[[ 21 -52 -12 -18  20 -11  19 -26  15  29 -64]
 [ 21 -50  -5 -10  20 -14  20 -23  15  22 -64]
 [-32  -1 -48 -55 -16  -4 -32 -32 -27  13 -11]
 [ 18 -46  -4  -8  21 -14  21 -21  17  25 -54]]
=>
[[ 21 -52 -12 -18  20 -11  19 -26  15  29 -64]
 [ 21 -50  -5 -10  20 -14  20 -23  15  22 -64]
 [ 18 -46  -4  -8  21 -14  21 -21  17  25 -54]
 [-32  -1 -48 -55 -16  -4 -32 -32 -27  13 -11]]

[[-17   0  21  25  -9  -8  -8]
 [ 24 -25  -9  -8  -6 -13  36]
 [  7 -31   6  24 -56 -55   1]
 [-12  14  40  45 -12 -14 -24]
 [-12 -16  18  17 -11 -18  -6]
 [-28  -5  30  42 -41 -39 -34]
 [-16 -12 -23 -18 -14  -7  -2]
 [-21   6  44  59 -43 -43 -25]]
=>
[[  7 -31   6  24 -56 -55   1]
 [ 24 -25  -9  -8  -6 -13  36]
 [-12 -16  18  17 -11 -18  -6]
 [-16 -12 -23 -18 -14  -7  -2]
 [-28  -5  30  42 -41 -39 -34]
 [-17   0  21  25  -9  -8  -8]
 [-21   6  44  59 -43 -43 -25]
 [-12  14  40  45 -12 -14 -24]]

[[-19  25 -13  28 -38]
 [-16 -44 -27  26 -54]
 [-15  43 -21  28 -59]
 [-21 -38 -30  24 -51]
 [-14  42 -18  28 -56]
 [ -4  28 -17 -31  48]
 [ -6 -48 -23 -22  33]
 [ -7  50 -19 -10   3]
 [-15 -37 -27 -18  26]
 [ -5  44 -17 -14  15]]
=>
[[ -6 -48 -23 -22  33]
 [-16 -44 -27  26 -54]
 [-21 -38 -30  24 -51]
 [-15 -37 -27 -18  26]
 [-19  25 -13  28 -38]
 [ -4  28 -17 -31  48]
 [-14  42 -18  28 -56]
 [-15  43 -21  28 -59]
 [ -5  44 -17 -14  15]
 [ -7  50 -19 -10   3]]

[[-31  -1  -6  31]
 [  5   3  34 -36]
 [-51 -36 -14  18]
 [ 15  -3 -42  33]
 [ -5 -29  38  32]
 [-50  51  -2   2]
 [ -5   9  48  39]]
=>
[[-51 -36 -14  18]
 [ -5 -29  38  32]
 [ 15  -3 -42  33]
 [-31  -1  -6  31]
 [  5   3  34 -36]
 [ -5   9  48  39]
 [-50  51  -2   2]]

[[ 11  53  34 -28]
 [-17  -1 -21 -49]
 [-46 -41  -1  14]
 [-15  35  50  29]]
=>
[[-46 -41  -1  14]
 [-17  -1 -21 -49]
 [-15  35  50  29]
 [ 11  53  34 -28]]

[[-22  14   9  54]
 [ 30 -26 -26 -42]
 [ 16 -24  32  24]
 [  1   4 -18  -6]
 [ 12 -28   7  14]
 [  2  49  16   4]
 [ 15  41  -8  29]
 [ 54   9 -38  32]
 [ 10 -44 -22  51]]
=>
[[ 10 -44 -22  51]
 [ 12 -28   7  14]
 [ 30 -26 -26 -42]
 [ 16 -24  32  24]
 [  1   4 -18  -6]
 [ 54   9 -38  32]
 [-22  14   9  54]
 [ 15  41  -8  29]
 [  2  49  16   4]]

[[ 66  -9]
 [ 20 -23]]
=>
[[ 20 -23]
 [ 66  -9]]

[[ 35 -31 -17  30  38  32  -9]
 [ 16  45  26 -39  16 -50  15]
 [-34  58  57  22 -20 -12  -8]
 [-15  35  28  55 -44  -8 -34]
 [-23  51  42  27  30  35 -54]
 [-13 -53  -4 -37  43 -45  29]
 [ 16  -1  46 -20  26  -5  24]
 [ 40 -49 -38 -22 -30  32 -54]
 [ 22  18   8  57  15  16 -31]]
=>
[[-13 -53  -4 -37  43 -45  29]
 [ 40 -49 -38 -22 -30  32 -54]
 [ 35 -31 -17  30  38  32  -9]
 [ 16  -1  46 -20  26  -5  24]
 [ 22  18   8  57  15  16 -31]
 [-15  35  28  55 -44  -8 -34]
 [ 16  45  26 -39  16 -50  15]
 [-23  51  42  27  30  35 -54]
 [-34  58  57  22 -20 -12  -8]]

[[-39 -41  43   4   7  -8   6  46 -48  45]
 [ 17  19 -21  25  28 -29  27   9  -9   8]
 [ -2  -2   3 -42 -44  45 -44  43 -45  43]
 [ 43  45 -46  50  54 -52  53 -28  29 -27]
 [-10 -11  11 -12 -10   8 -10  12 -12  12]]
=>
[[-39 -41  43   4   7  -8   6  46 -48  45]
 [-10 -11  11 -12 -10   8 -10  12 -12  12]
 [ -2  -2   3 -42 -44  45 -44  43 -45  43]
 [ 17  19 -21  25  28 -29  27   9  -9   8]
 [ 43  45 -46  50  54 -52  53 -28  29 -27]]
---
[[-50  34 -19 -19  20 -43 -31  14  61  30  10  28]
 [ -4  24 -17 -23   3  20 -22  58  -3 -20  32  42]
 [-18 -58  57 -55 -23  58 -52  33  30 -38  35  60]
 [ 54  18 -42 -28  35   5  47 -13  18 -54  47 -10]
 [-23  14  41 -37 -12 -34  28  -3 -36 -25 -34 -50]
 [-42 -25  24 -25  51  52  32   7 -28  54 -40 -10]
 [ 47 -13  28  36  58  12   6 -51 -24  18  41  35]
 [ 45 -55  20  27  36 -58 -50  -1 -50  30 -54 -49]]
=>
[[-50  34 -19 -19  20 -43 -31  14  61  30  10  28]
 [-42 -25  24 -25  51  52  32   7 -28  54 -40 -10]
 [-23  14  41 -37 -12 -34  28  -3 -36 -25 -34 -50]
 [-18 -58  57 -55 -23  58 -52  33  30 -38  35  60]
 [ -4  24 -17 -23   3  20 -22  58  -3 -20  32  42]
 [ 45 -55  20  27  36 -58 -50  -1 -50  30 -54 -49]
 [ 47 -13  28  36  58  12   6 -51 -24  18  41  35]
 [ 54  18 -42 -28  35   5  47 -13  18 -54  47 -10]]

[[-25  20  23   5 -12]
 [-26  19  28   1  -4]
 [ -1  44 -10  21  -9]
 [-18   8  12   4 -23]
 [ -6  27  15   0  33]
 [-17   5  26  -7  15]
 [  3  43 -12  21  -2]
 [-27  33  34   2  16]
 [-22  20  30  -3  15]
 [ -2  68  -2  22  25]
 [  5   0   6  -8  28]
 [-31  33  32   5  -1]]
=>
[[-31  33  32   5  -1]
 [-27  33  34   2  16]
 [-26  19  28   1  -4]
 [-25  20  23   5 -12]
 [-22  20  30  -3  15]
 [-18   8  12   4 -23]
 [-17   5  26  -7  15]
 [ -6  27  15   0  33]
 [ -2  68  -2  22  25]
 [ -1  44 -10  21  -9]
 [  3  43 -12  21  -2]
 [  5   0   6  -8  28]]

[[ 28  -1 -13  33 -15  -3 -26   7]
 [ -7  14 -27  18  -8  -6   3   5]
 [ 64  20  38  30  17 -26 -19  10]]
=>
[[ -7  14 -27  18  -8  -6   3   5]
 [ 28  -1 -13  33 -15  -3 -26   7]
 [ 64  20  38  30  17 -26 -19  10]]

[[-21 -22  22  11  -1  19 -11 -29 -10  37]
 [ -3  26   1  44 -14 -47  66   3  -2 -19]
 [  8  -6 -14 -60   6  25  14   1  24 -13]
 [  3 -15 -29   9 -11 -49 -13  39  12 -10]
 [ 28  20 -24 -27 -16  21  37  10 -17 -44]
 [ 10 -26 -24  36  11 -19 -40  11  26  15]
 [-11 -20  -7  51   6 -14 -25  33 -22  46]
 [-17  51 -10 -17  13 -15 -33  -7  10  20]]
=>
[[-21 -22  22  11  -1  19 -11 -29 -10  37]
 [-17  51 -10 -17  13 -15 -33  -7  10  20]
 [-11 -20  -7  51   6 -14 -25  33 -22  46]
 [ -3  26   1  44 -14 -47  66   3  -2 -19]
 [  3 -15 -29   9 -11 -49 -13  39  12 -10]
 [  8  -6 -14 -60   6  25  14   1  24 -13]
 [ 10 -26 -24  36  11 -19 -40  11  26  15]
 [ 28  20 -24 -27 -16  21  37  10 -17 -44]]

[[-17 -58  23  52  46]
 [ -1  -7   3   5   5]
 [-34  31  -1  16   2]
 [  0 -14   5  -3  13]]
=>
[[-34  31  -1  16   2]
 [-17 -58  23  52  46]
 [ -1  -7   3   5   5]
 [  0 -14   5  -3  13]]

[[ 36  -9   1 -21  -3]
 [ 37 -11  20  12  23]
 [ 26  48  20  -4 -42]]
=>
[[ 26  48  20  -4 -42]
 [ 36  -9   1 -21  -3]
 [ 37 -11  20  12  23]]
